k900: [ 23.8   4.5  43.9  27.9 -19.8  -5.0  -4.5  29.0   1.1  -3.1 -45.2   0.4
  38.0  19.6  30.8  -8.0   4.6]
k868: [-20.1   4.9  22.1  -9.5  -0.5 -18.0 -26.8   4.1  16.3  -1.8 -22.7  25.5
 -10.0  -9.8 -36.1 -30.3  -5.9]
k6: [-37.9  10.4 -69.6 -51.4  -3.3  15.5  63.0 -46.5  17.9   7.1  84.5 -23.8
 -58.6  27.3 -33.0 -21.1  58.2]
k499: [ 16.1  15.3 -10.4  20.7  -6.5  25.1 -31.0 -22.3  40.9  -2.5   9.6  10.1
  11.1 -23.3   7.4   7.2  12.6]
k718: [-21.4  37.7 -11.9  45.5 -17.4  37.7 -42.9   2.6  18.4  19.1  16.3 -57.6
  41.1 -22.6  42.3  20.2  39.4]
k721: [ 14.0 -12.5   4.4  11.6  15.9 -42.1 -26.9   1.5  16.5 -29.8 -76.9  58.8
 -32.0  -3.2 -37.1 -24.9   3.5]
k523: [-17.8   1.4  57.2 -48.0   2.3 -16.8  11.6  -4.4  -5.1 -32.8 -42.3   4.9
 -41.0  24.9 -24.9 -23.4   1.0]
k205: [ -2.8  -3.4  18.5 -24.4  -6.0  27.3  33.0  17.4 -29.1 -10.3  15.0 -20.4
  15.0  18.9  15.2 -12.0   8.5]
k356: [-12.4  13.6 -36.0  -7.8  52.9  77.4 -28.7  -6.6 -13.4 -33.0  -6.1  -1.6
   2.1 -45.3  -9.1  39.6  -5.6]
chg k718: [-21.4  37.7 -11.9  45.5 -17.4  37.8 -42.9   2.6  18.4  19.1  16.3 -57.6
  41.1 -22.6  42.3  20.2  39.4] -> 6, [37.7]
chg k6: [-37.9  10.4 -69.6 -51.4  -3.3  15.5  63.0 -46.4  17.9   7.1  84.5 -23.8
 -58.6  27.3 -33.0 -21.1  58.2] -> 8, [-46.5]
chg k6: [-37.9  10.4 -69.6 -51.4  -3.3  15.5  63.0 -46.5  17.9   7.1  84.5 -23.8
 -58.7  27.3 -33.0 -21.1  58.2] -> 13, [-58.6]
chg k721: [ 14.0 -12.5   4.4  11.6  15.9 -42.1 -26.9   1.5  16.5 -29.8 -76.9  58.7
 -32.0  -3.2 -37.1 -24.9   3.5] -> 12, [58.8]
chg k721: [ 14.0 -12.5   4.3  11.6  15.9 -42.1 -26.9   1.5  16.5 -29.8 -76.9  58.8
 -32.0  -3.2 -37.1 -24.9   3.5] -> 3, [4.4]
chg k499: [ 16.1  15.3 -10.4  20.7  -6.5  25.1 -31.0 -22.3  40.9  -2.5   9.6  10.0
  11.1 -23.3   7.4   7.2  12.6] -> 12, [10.1]

